One hidden turn or mirror swaps the rows below in pairs. Which row is each named row swapped with?
The rows were stretched afterwards, more along some directions than others.
z_908: [ 34 -15   5  15  -3  15   1  -4  36   1 -14   4   2   5   9 -19 -29  11
   5  28 -14   1 -27]
z_203: [  4  12  -3   8  22   5   6   9 -10  -9 -26   1  -8   0  19 -14  28  -3
   5  -4   5   2  22]
z_842: [ -1 -11   0  32  -4  12  10 -19  26  -6 -25  12   8 -14  34 -20 -12  -1
 -14   9  -3   6 -25]
z_354: [  0  -2   4  29  12  13  12  17  25  -1  -3  23 -18  -1  19 -13 -14  -5
 -19   3  -3   1 -17]
z_937: [  8   3  -8  20  16   2   6 -11   0  -9 -16 -33  14   9  27 -30   1   2
  13   0   4  10  12]
z_765: [ 14   1   7  37  -7 -14 -14  32  19  -3   4   6   5   6  -6  -6 -16 -15
   7   5   2  -1   0]
z_641: [ -8   2  21  35  -3  11   2 -21  11   7 -14  40  -2 -13  37  -4   6  15
 -17   4 -25  16   6]
z_527: [ -1  -2  13  53  -9  -6  15   6   6   1   3   3  -4  -2  13 -23 -21   1
   4 -12  -2  -9 -13]
z_12: [ 14 -10 -14  21  19  -6  -9  -3   8 -11  -4 -27   5   9 -10 -25 -19  15
  22   5   5   4  -6]
z_561: [  0  -5  -5   4   6  -5   0 -10   8  -4   9 -45   8  -6  -8   5 -22  15
  44  11  -9 -19 -18]
z_996: [ -2  -1  -1  36 -19   3  24 -28   1   5 -10  -2  13 -13  47 -33  -9  10
   3 -11   8  -5   1]
z_337: [ 12  -8  -1  16 -23  14  -2   3  -6  -5  -3  40  -7  -2   5   1 -22   4
 -26  -3   5  14  22]
z_960: [ -2   7  11  59   8   4 -12   3  22  11 -15  31  -2   2  16 -11   8  26
  15  -2 -26 -23  28]
z_82: [ 20 -10  -4  23 -18  13 -13  -3  -4   4   4  21   5  10  28 -15 -30   3
 -29  -5  -2  24  15]
z_182: [ 12 -10  -8  35  16  10  -8  -8  14   0 -27 -19  11  13  17 -32   1  18
  23  -6   0 -16  29]
z_132: [  0   4  17  33  21   4   0   1  21  -1 -18   3  -1  -3   4 -14  16   1
  17   4 -20 -14 -17]
z_338: [  4  -9   8  13  12   8 -33 -28  17   9  -2  12  14  10   9  -6 -11  27
   5   7 -26  22  -8]
z_948: [  4  -3  20  33 -19   6  -6  -2   5   6   0  32 -13 -16  12  15 -20   9
 -18   3 -26   2  -2]
z_733: [ 24   3 -19   3 -13 -20   0 -27  -5   5   8 -17  12  -8  17 -26   0  22
   7   5   9   7  10]
z_878: [ 13  -5  -5  18   5  23  17  21   2 -12 -21 -13 -15  -8  -8  -4  -5   6
  16  10  -3 -22  15]
z_685: [ 31  -4   2  47  19  -3   8  -6  28   3 -21 -10  17   8  11 -38   1  25
  24   4  -3  -5  12]
z_905: [ 11  -8  -7  34   4  24   9  -3  16   6 -20  17 -10  22   5 -16  17  14
   5  -3  -2 -23  51]
z_160: [  6  -7   9  20  23  21   2  -8  17  12 -28   9  -9  19   4  -3  24   6
   3   3   0   5  19]
z_952: [-21  -8   1   5   2  12  -8 -15   4   5  15  10  -4   2   0   2   7  23
  16 -14 -13  -9  13]
z_874: [-11  -7   0  18   6  26  18 -34 -23  -1 -23  17   2 -10  36 -28  10  23
  -6 -23   4   5  27]
z_827: [ -5 -10  10  22  18  21   7 -45  14   8 -15  -7  -9  -4   4  -9  10  33
  13   1 -26 -13   0]
z_262: [ 11 -13 -12  33   0  19   9  -6   7  -8 -34  -1  -3  12  21 -31  10   5
  -9  -8  14 -10  33]
z_208: [ -7   2  17  43  -6  16 -11  -5 -17  12 -13  17   7   6  24  -9  -5  19
  18 -17 -19  -8  31]
z_62: [  6   3  -3  29 -12   1  -2  28 -30 -16 -11  12  -2   1  15  -3  -1  -9
  -8 -11  14  13  29]
z_930: [ 41   8   3  19 -12   7  -6  24 -18   2  -6  17 -10  -2   8 -10  11  14
   1  14 -10   0  29]
z_486: [ 41  -4   2   1   2  11  -8   9  -5  -7 -21  18 -17  20   3 -18  -1   8
  -9  11  -5  14  22]
z_869: [ 27 -15   8  14   2   4 -12  -4  13  -4  -8   6  13  -4  -1 -19 -25  12
  13  20  -7  19 -20]
z_846: [ 24  -1  18  61  -3  12 -23  18  14   2 -15  40 -11   0  22 -14 -14  25
 -11  -3 -31  -3  19]
z_640: [ -2 -12  17  34  26   9  -7 -42  47  14  -7  13  -1  -3   2 -22  -1  36
  14  16 -34   0 -24]
z_318: [ 29  -7  -3  20 -16 -20   0  -2  31  -2 -14  18  21   3  14 -11   1  -6
 -13   3  18  21   7]
z_146: [ 11   1  15  33   4  32   5  16  -2  -6 -14  15 -21  -9  21 -24   1   9
 -13   7 -31  -9  -3]
z_535: [ 11 -11   4  32 -18  -5 -26  20   4   2  -1  11  15   7   6  -1 -25   1
   8  -7   2   1  21]
z_241: [ -3 -14   5  22   3   5 -17 -33  22   6  -6  10   6  10  -2  -2   5  36
  17  -9 -13  -1  20]
z_622: [ -7   4   6  15   6 -18   0 -18  12  -2   4 -22  21 -11  17  -6 -29  10
  25   8 -16   7 -27]
z_843: [ 37 -14   9  33  -9   7  -5 -16  16   5 -10   1   8 -14  15 -38 -31  29
  -2  22 -23  17 -23]
z_131: [-21  -8   1  -2  20  26  20 -19   1  -2  -6   0  -7   8  19  -4   9   5
  -3  -7   4  14  -2]
z_558: [  6   2  -4  22 -14 -17   1 -16 -18   3   6   5   1   4  14 -29  -8  15
   7 -20  15   5  23]
z_755: [ 21 -13   3  28  14  17  -4  20  28  -9  -5   5 -14  16 -15 -16 -16  10
  -4  14  -9   2 -16]
z_722: [ 16 -11  -3  -2   0   8  19 -14  20 -13 -25  -9  -4  14  16 -10  -5  -7
 -12  13   3  16 -11]
z_427: [  6  -6  -2  22  -1 -16  -3 -12  30  13  -3   4   6   4  14  -4 -23   2
  -6   5   9  15  -4]
z_966: [  9 -10  -2  29  15  34   5 -26 -11  -1 -14   5  -6   3  11 -38  -7  30
  -3 -11  -6   3  16]
z_54: [  4   0  -9  34   3  -5  20 -29   3  -5 -23  -9  16 -17  37 -43   3  15
  16  -4  12  -3  12]
z_407: [-10 -15  11  41  10  16   6 -22  17   3  -7 -10  15  -8  10 -17 -31  28
  31  10 -20  -7 -27]
z_293: [-22  -5   0   9 -19  -3   8 -26  -6   0  20  -8   7 -17  15  -9 -19  14
   5  -8  -6   3 -11]
z_526: [ 16 -13  -4  17   2  -4 -22 -24  44  10 -13   2  10  11   2 -18 -25  16
  12  13 -15  -5 -10]
z_982: [  0 -13 -10  13  -6 -15   4 -22  48   2   1 -24  14  -6   1  -2  -8  12
  18  22  -9  -3 -25]
z_971: [  3   5  17  64  -8  13   5  19  -6   2  -6   5   0 -19  39 -17   0   8
  -2  -1 -26  -2  -4]
z_523: [ 16 -20   6  14   6  13  -9  -6  23   2  -7  27  -4  -2 -11 -14 -29  22
   1   9 -11   1 -11]
z_639: [  9   4   7  33   7  28  -7  20  -5  -2  -7  26 -19  -5  36 -19  -7  16
 -14  -5 -31  -5  15]
z_310: [ -7  -7  -5  14 -19   3   1 -11 -32  -6  16 -20  12 -27  19 -15 -34   0
  -8 -20  12  21 -20]
z_162: [  1  -6   0  31 -30  -8  19 -30   7   6 -14  12  10 -21  20 -22  12  16
   1  -4   7   0  17]
z_419: [  0   1   3   5  15 -18 -18   2  -2   2  19 -15  10  -2 -12  -6 -26  11
  29   0  -2  13 -19]
z_707: [-11   4  -5  33 -17   4  18   5 -19 -12  -3  10  -1  -3  38 -14  -3  -3
 -25 -21  17  15  18]
z_177: [ 12 -17   3  35 -20   5 -15  15  -6  -2   6   5   9   7   3  -9 -46  10
   0  -4   2   9   7]
z_518: [ 12   9   6  33  -7   9   1  22 -18 -10  -8  -7  -7 -18  31  -6  -6  -9
  -2  -2 -11 -10  -5]

Swapped with z_338: z_960
Swapped with z_318: z_685
Swapped with z_535: z_182
Swapped with z_310: z_878

